In the data rows, 128 means zero.
Some points, each followed by its number:
[190 137 130 145  91 128 117 174 127 144 144 140 136 128 149 126 117 125
 158 135  73 142 115 133 129 125 146 119 129 165 148 154 142  28  11 154
 109 132 124 137 101 119 150  67  97 244 167 136] 0
[134 106  85 156 156 181  69 153  13 147 133 136 142 138  39  96 160 161
 136  65 113 172 108 134 130 117  99  97 115 109 129  74 119 134  99 106
 128 152 125 137 134 158 132  33 101 149 142  83] 1
[152 139 206 160 118 137 146 140  87 115 158 119 147 133 152 146 128 123
 150 149 163 146  72 122  78 162 124 115 163 145 109  95 154 151 114 191
 140 105 127 163 132 130 115  99 136 104 136 175] 2
[141 120 159 186 105  38 161 130 144  75  61 121 158  89  85  90 151 159
 161 174 153  58  84  83  88 108 142  72 137  99 130 153 125 179 128  44
 115 127 105 134  82 148 135 117 135 103  82 110] 3
[117 128 112 119 126   3 118 116 172 150 138  94  90 117  60 190 125 198
 117 130 148 103  98 171 152 127 114  96  59 106 170 123 114 160  64 223
 144  95 133  47  96  69 127 141 108 122 135 134] 4
[132 153 138 159 109 154  73  84 118 123 146 131  99 160 164 118 144  89
 117 142  80 117 101 140 168 175  74 171 141 137 113 124 133 109  81 123
 108 224 175 163  91 136 106 114 119 140 158 112] 5
[158 201 175 117 157 157 166 104 189 140  78 127 151  44 192 164 135 167
 109 121 255 128 184 134 118 131  92 155  90 100  89 118 116 132 162 108
  80  98  86 157 134 125 150 143 138 103 122 135] 6
[177 141 142 110 118 175 104 140 145  73 162 152 192 146 172 178  96 140
 134 110 111 152 132 132 136 119 118 121 154 154 111 122 127 112 143 192
 116 153 133 161  91 169 119 191 117 152 140 168] 7
[170 169 106 177  73 170  47 115 114 140 218 154 126 132 107 180 111 106
 126 182 114  78 108 126 125 103 142 147 134 162 144 147 117 119 127 155
 133 166 198 155 124 206  91 110 109 138 111 101] 8
[ 37 128 172  42 191 194 122 133 131 204 129 158   0 141  60 111  97 141
  35 196 150  59 129 216  86 152 253 175  50  53 204 196 104 166 156 173
  87 147 124  31 179  54  95 202 118 121  37  62] 9
[183 119 133 127 118 140  89 119  52 104 136  82 135 125 115 124 162  99
 161  84  79 157 135 121 136 159 104 149 160 205 109 154 145 118 146 129
  51 130 160 185 123 192 156 124 128 134 100  94] 10
[112 121 114 106 119 117  99 150 143  81 139 105 136 159 139 134   8 103
 137 180 116 136 100 129 138 165 158 131 112 109 143  86 145 136 150 122
  86  85 132  91 136 182 110 143  88 113 137 173] 11
[255 154 154  99  95  90 211 215 255 135  84 109 126   0 225 177   7 138
 104  21 202  79 216 120 110  51  91 184  74 128 131  46  58 147  87 151
 138   0  66 128   0  94  58  83 153  10  62 118] 12
[190   0 112 135 123 231  91  94  89  65 145  99 166 137 192 127 200 137
 134  61 125 193 146  85 140 130  67 139 192 153  84 147 146 146 152 102
 133 159 112 219 129 186 105  75 113  82 195 133] 13
[ 74  91 123 169 140 101 125 203 152 149  93 158 171 141  99 112 188 109
 152 180 168 129 144 101 109 108 108 113 104  48  99  55 145  91  87  68
 158 118 140  84 112  69 121 150 150 111  90 136] 14
[ 80 130  60 120 157  87 132  91 142 136 128 111 146 149 123  42 146 160
 137 127 159  74 133 192 122 132 117 160  66 103 119 114 132 129  95 114
 138 123 112 150  98 117 121   0 140 157 157 142] 15
[165 107 152 187 103  90 108 116 180 165 208 121 197 177 145 146 127 121
 171 126 128 139 135 145 254 130 126 102 139 143 143  76  84 110 107 111
 106  99 130 184 101 162 113 155 161 149  56  65] 16
[127 151 100  78 136 135 138 147 110 147  93  81 155 159  22 155 113 127
  97 141  94 200 148 126 147 141 123 108 101 186 189 107 132 148 135 191
 174  82 158 129 135 163 101 255  80 144 134 142] 17
[131 109 148 156 148  95  94  99 138 147 202 139 114 107 100 171  99 122
  98  63  82  78 147 155 107 141 152  82 107 148 129 138 131 109 118 136
 157 150 121  90  86 141 193 173 180  80 125 129] 18
New points follow, each followed by the number of its nearest point above, looking only along the 6 directions in which the numbered points spread most.
[152 120  95 129  96 122 127 150 132  40 138  75 175 167 151 134 141 119
 175 104 161 206 149 115 130 111 122 114 145 158 112 127 145 123 156  51
 183  62 126 100 100 164 139 140 106 156 180 196] 2
[136  94 106  51 135 149 197 127 156 116  83 168 129 108 114 101 163 173
 165 117 126 145 136 111 170 128 125 105 164  99 127 132 158 157  57  53
 203 124 142 119 103 126 115 130 114 117 121 143] 2
[237 210 183  61 141 124 243 179 167 222  67 137  18   0 255 195  47 101
  28 101 176  99 215  78  55  85 148 246 141 112  76 175   9 161 135 196
  21  65  80 222 197  83 101 107 214   0   8 138] 6
[141 163 108 140  26  92 113 103 112 124  77 161 210 173 127 156 116 197
 182 148 109 158 136 102 161  45  28  96 153 146 108  97 124 106 140  73
 134 165 157 177  86 169 121  72 113 168 188 133] 2
[196 110 121 163 113 138  76 194  75  86 141 130 152 187 124 130 160  99
 112  88 105 116 112 111 157 120 232 108 164 175  74 156 137  82 149  92
 115 187 162 134 138 100 137  79 128 169 185 143] 5
[117 115 115 156 127 113 207 169 166 107 134 197 172 179 118  96 185 141
 136  95 177 165 134 106 137 124 202 110 155 112 115 137 164  78  71 104
 165 182 169 129  56 154 151  89 143  84 158  71] 2
[101 109  92 140 133 113 112 139 143 115 136 135 207 159 110 110 142 149
 148 176 139 151 166 109 171 145 152  65 167 115 157 115 252 135  57 113
 163 155 101 132  95 154 160  99 112 153 108 134] 2
[154  51 161 110 143 120 134 164 160 168 119 151 140 144 143 123 168 116
 188  96 135 126 116  78 111 151  87 126 103 111 154 146 115 144 139 115
 170 143   0 118  97 125 189 162 107  91 159 172] 2
[ 52 178 145 116 119  73 121 144 128 181 113 151 167 100 166 112 112 133
  92 150 116 159 143 160 112 142 184 135 167 115 110 135 110 131 124 115
  67 151 111 182 178  76 122 111 241 107 102 121] 18
[137 148  97  99 112 121 212  85 196 112 204 170 171 153 138  42  98  96
 117 127 111  89 101 119 175 117 167  89 161 123 119 100 127 119 134  99
 150 108 144 153 182  86 121 135 166 154 104  57] 18
[126 144 110 100 123 167  80 140 114 129 183 106  40 133  80 135 157  79
 110 118  84 125 136 154 110 140  93 158 102 176 157 129 108 142 127 236
 115 171 130 104  46  89 187 148 137 162 128  60] 18
[146 133 156 126 115 132  91 140 101  31  91  11 149 151  95 117 132 115
 136 138 131 126 135 116  84 104  89 112 141  88 115 135 142  95 155 129
 146 139 119 130 163  90 100 156  63 197 200 154] 2
[162 115 143 133 128 147  94 135 173 106 186 144 128 126  92 151 176 136
  98 167 128  92 139 148 200  94 131 138 134 159 181 171 114 119 143 141
  90 181 148 137 101  82 120 148  93 109 116  88] 18
[115 137 129 132 110 148 130 136  94 112 121 114 172 140 109 133 175 122
 177 127 123 149 134 156 147 154 133  95  73 217  68 154 127 117 129 125
 129 116 118 165 133 177 191 107  91 146 140 146] 2
[255 129 191  61 106 128 184 182 202 159 121  80 143   0 255 202  98 147
 157  42 215  98 192  78 116  50 102 153 114 107  76  77  36 200 148 129
  98  31 132 197  31 139 121 117  99  40  65 164] 12
